Each named move below is a turn or a mirror, shown by a few rows before and after it. Which moves, in which order, take the first row of each later pair to the second? The first pair is answered.
dof:
[  0  -3  12  -1  -2   7   3  -1  -2   0   3  -3   1   1  -7   0   3   6
  -1   4  -4  -6   1   3  -2  10 -14   1   2   4  -1   1   2  -8  -5] => [ -5  -1   8   0   5   4   5   4  -4   0   4   0   2   0  -5  -2  -2   3
  -3   3  -7  -3   2   3  -1  14 -11   1   5   0  -4   3  -1  -3  -3]
[-11   5  -9  -8   1  -8  -5   0   1  17  -9  -4 -12  -4   2  -2   6  -1
  -3  -3 -17   7 -12 -12   6  -6  10   3   3  -6   0  13   3  -3  -3] => [ -8   6  -8  -8  -2  -5  -7  -2  -1  18  -8  -3 -13  -3   0   0   4   3
  -1  -1 -14   5 -17  -8   5 -11   9   0   2  -5   5  13   5  -5  -3]
[11  2 -4 -2 -7  6 -8  1 -1 -6 -3 -3 -4  6  8 -2 10  4  4  2  7 -3  0  5
 -1 -5  2 -3  0  3  6 -1  6 -4  5] => [-1  2 -9  0  0  0 -4  8 -5 -5  2  4  3  2 10 -4  6  6  3 -3  3  4  3  2
  0  1  7  1  9 -8 -1  0 -2  8 10]
[  0  -5 -10  -2  -8  -3   7  -5   6 -16  -6   5   2   9  -7   6  11  -6
 -10  -4  -7   6   2  -7   8  -1 -13 -11   3  -7   3 -10  -5  -8   2] => [  0  -4 -11  -4  -7  -4   9  -3   5 -14  -4   9   4   9  -7   7   9  -4
 -11  -2  -6   6   3  -8   7   1 -12  -7   5  -8   1 -11  -8  -5   2]
takiv:
[ 0  2 -4  5 -4  6 -2  2  3 -2  0 -2  2  6 -3 -1 -3 -2  3  0  9 -1 -3  2
 -2 -1  3 -6 -1 -4 -2 -5 -4 -1  3] => [-2  0  4  0 -1  2 -3 -2 -2  6 -5 -1 -1 -1 -5 -3 -7 -3  3  0  3  0 -5 -1
 -4 -1  4  0 -1  0 -1  4  1 -7 -1]
[-24   8  -1  -6   5 -11  -8 -12  -5   7 -10  11   3  -4  16  -6  -1  -3
  -3  -1 -12  11   6  -1  10  -7  13   2   7 -16   0  12 -14   9   8] => [-11  15  -3   4   8  -1 -10  -4 -10  -2   5   2  11   4   9  -3  -9   5
   2  -2  18  -4  16  17   3   0  13   6   8  -4 -13   3 -22   9   6]
[ 5  2  1  0 -1  2 -5 -1 -2  4  1 -7 -2  2 -2  1  1  2  2 -2  2 -1 -1  1
  0 -2  0  2  0  2 -2  1  1 -2 -3] => [ 0  2  0  0 -2 -2 -4 -2 -1  4 -4 -2 -3  2  1  0  4  2  1 -3 -5  1 -7 -3
  1 -5  0  0  2 -4  3  0  4 -2  0]
[-6  7 -5 13  1 -2  8  9 -2 -5  3  3  2  0  3 -2 -4  3 -6  0  8 -1  7  8
 -3  4  5  2  5 -4 -8 -7 -7 10  2] => [-7  1  6  2  5 -4  5  1 -6 16 -3  3 -9 -8 -3 -5 -8  0 -7 -1 -4  1 -1  1
 -2 -1  7  8  6  0 -4  7  4 -2 -4]
vub:
[  3 -11   4  -3  -5   2  -9   0  -6  11   5  -2   0   5  -5   7  -4   6
   2  -4   2  -7  -4   9   4   2   5   9  -3   6  -2   8   0  -2  -7] => [ 7 -7  2 -1 -9  3 -8 -4  1  4  4 -2  2 11 -6  8  0  6  7 -1  1 -7 -7  8
  5 -6  4  4 -6  7  3  4  2 -3  0]
[  1   6  -5  -4  -4 -11   1  -1  -2  -1  -8   9  -4   4   1  -2   7  -4
  -2  -2 -14   7  -4  -4   3  -2   9   5   2  -3   9   1   2   8   4] => [  0   4  -2  -6   3 -14   2   0  -4   4  -6   9  -3   0   0  -4   0  -3
  -2  -1 -14   8  -2  -3   1   3  10   8   4  -4   5   4   3  10   1]
[ 0 11 -5 -2 -2  4 -5  3 -3  6  5 -9 -7  5  2  2  0  3  0 -2  3  1 -2  3
 -6 -2  9  9  2  5 -5 10 -5  1  5] => [  4   8  -5  -2  -4   7  -7   0  -3   4   2 -10  -6   9   4   1   0   7
   2  -4   5  -1  -5   1  -6  -6  10  10   0   3  -5   5  -6   3   4]
[ -2  -8  10  -8   5   0 -12 -14  -5   2  -2  11  -6  -7  -3  -4  -5   2
  -2   3 -10   3  -4   2  -5  -4   0   1 -12   2   1   8   0  -2  -1] => [  1  -6   3  -5  -2   4 -13 -18  -1  -2  -5   9  -3  -1  -2  -3   0   3
  -1   1  -9   4  -6  -2  -5  -8  -4  -5 -11  -2   7   6   1  -1   3]
rumif:
[ -5   9  -4   6  -3  -2  -4  12  -6   7  -5  -5   1   1  10   0   3   3
   1  -9 -12   6  -5 -20   5  -5  16  13   3   3  -7   5  -6  14   2] => [  7   9  -3  12  -1   6  -8  14  -8  -3   1 -11   4   5   6   4   1  11
   4  -6  13  -4   2  -6   1  -2  14  14  -3  11 -10   0  -8  12   2]
[  2   3  -6   6  -3   5   4   0   4 -17   2   3  10   8   6  -1   6   1
   2   0   0  -1   0  -2   4  -4   2  -5   3  -5   0  -9  -2   3   9] => [  4   2  -7   5  -3   4   3  -2   5 -16   1   4   7   8   3   0   6   0
   4   0  -1   0   1  -1   2  -4  -1  -9   2  -6   4  -8   0   1   5]
[ 11   2   1   5 -10  -2   1   2   9 -11   2  -4  -5   3   2   8  -4   4
  -2   1  19  -9   5   5   2   1  -2  -5 -11  11   1 -15   3  -6  -8] => [  4  -4   6  -4 -14  -7   4  -5   9  -6  -6   5  -8   0   3   3   1  -2
  -4   0  -5   2  -4  -9   8  -7  -5  -8 -15   2  11  -9  11 -10  -7]
Now pairs of rows:
(2 to 3 moves a pair)
[-13   5  -7  15   5  -4   8   5  -2  -8  11   2  12   3  -2  12  -2   0
   2   1   4  -5   4   4   2  15   9   4  12  -3  -6 -10  -7   8   4] => [-19  -3   7  -1  10  -9   5  -5  -5  16  -2  -1  -1  -8  -2   6  -7  -4
  -3   4 -17   1  -3  -6   5   5   7   9   8   1   1   6   7  -7  -5]  rumif then takiv then rumif
[  3 -13  19  -8  19  -7   6   4  -8  -3  -9   2  -5 -10 -11   4   1  -3
   0   1   2  -6   8  -3   2   8   2   5  -4   4  -5   0   1  -1  -4] => [ 10  -9  13  -2  10  -3   5  -1   0 -18  -6   0  -4  -2 -10   9   8   0
   4   5  11  -8   8   2   6   7  -1  -4 -13   4   0 -13   3  -1   0]  takiv then dof then takiv
[ 10  -4   6  -7  -5   2   0 -11   5  -1  -7  -2  -2   4  -3   4   4   0
   2   2  -4  -4  -4  -5   5 -11  -3  -4  -9   8   9  -2   4 -14  -4] => [ 11   0  10  -5  -6   3   0  -9   4  -2  -3  -8  -5   6  -5   3   2   2
   2   3   4 -11  -1  -2   1 -10  -4  -2 -10  10   8  -3   3 -12  -3]  takiv then takiv
[ -3 -10   4 -11  -4  -1  -2  -4  -1  12  -6   2  -6  -2  -4  -1   3 -10
   1   0 -16   6  -9  -4   7  -3   3  -1  -2   1   7   8   8  -9  -6] => [ 12   0  -4   4 -11   6  -1   0   2 -13   4  -5   2  12  -6   5   4  -1
   5   2  11  -8   4   7   5  -1  -2  -9  -6   6   5  -9   2  -5   2]  dof then takiv then dof
[  0  13  -7  -3 -16  -3  -7   4   0 -10   0 -10  -2  10   2  12   9   7
   6   0  -9  -1  -1  -4   0  -4   3   5   8  -7   6   2 -18  13   5] => [  6  12  -2  -3 -13   0 -11   7  -6  -4   2 -15  -2  10  -2   9   7  12
   7   0   3  -7   2   3   0  -1   3  10   4   0   3   4 -19  13   1]  takiv then takiv then takiv
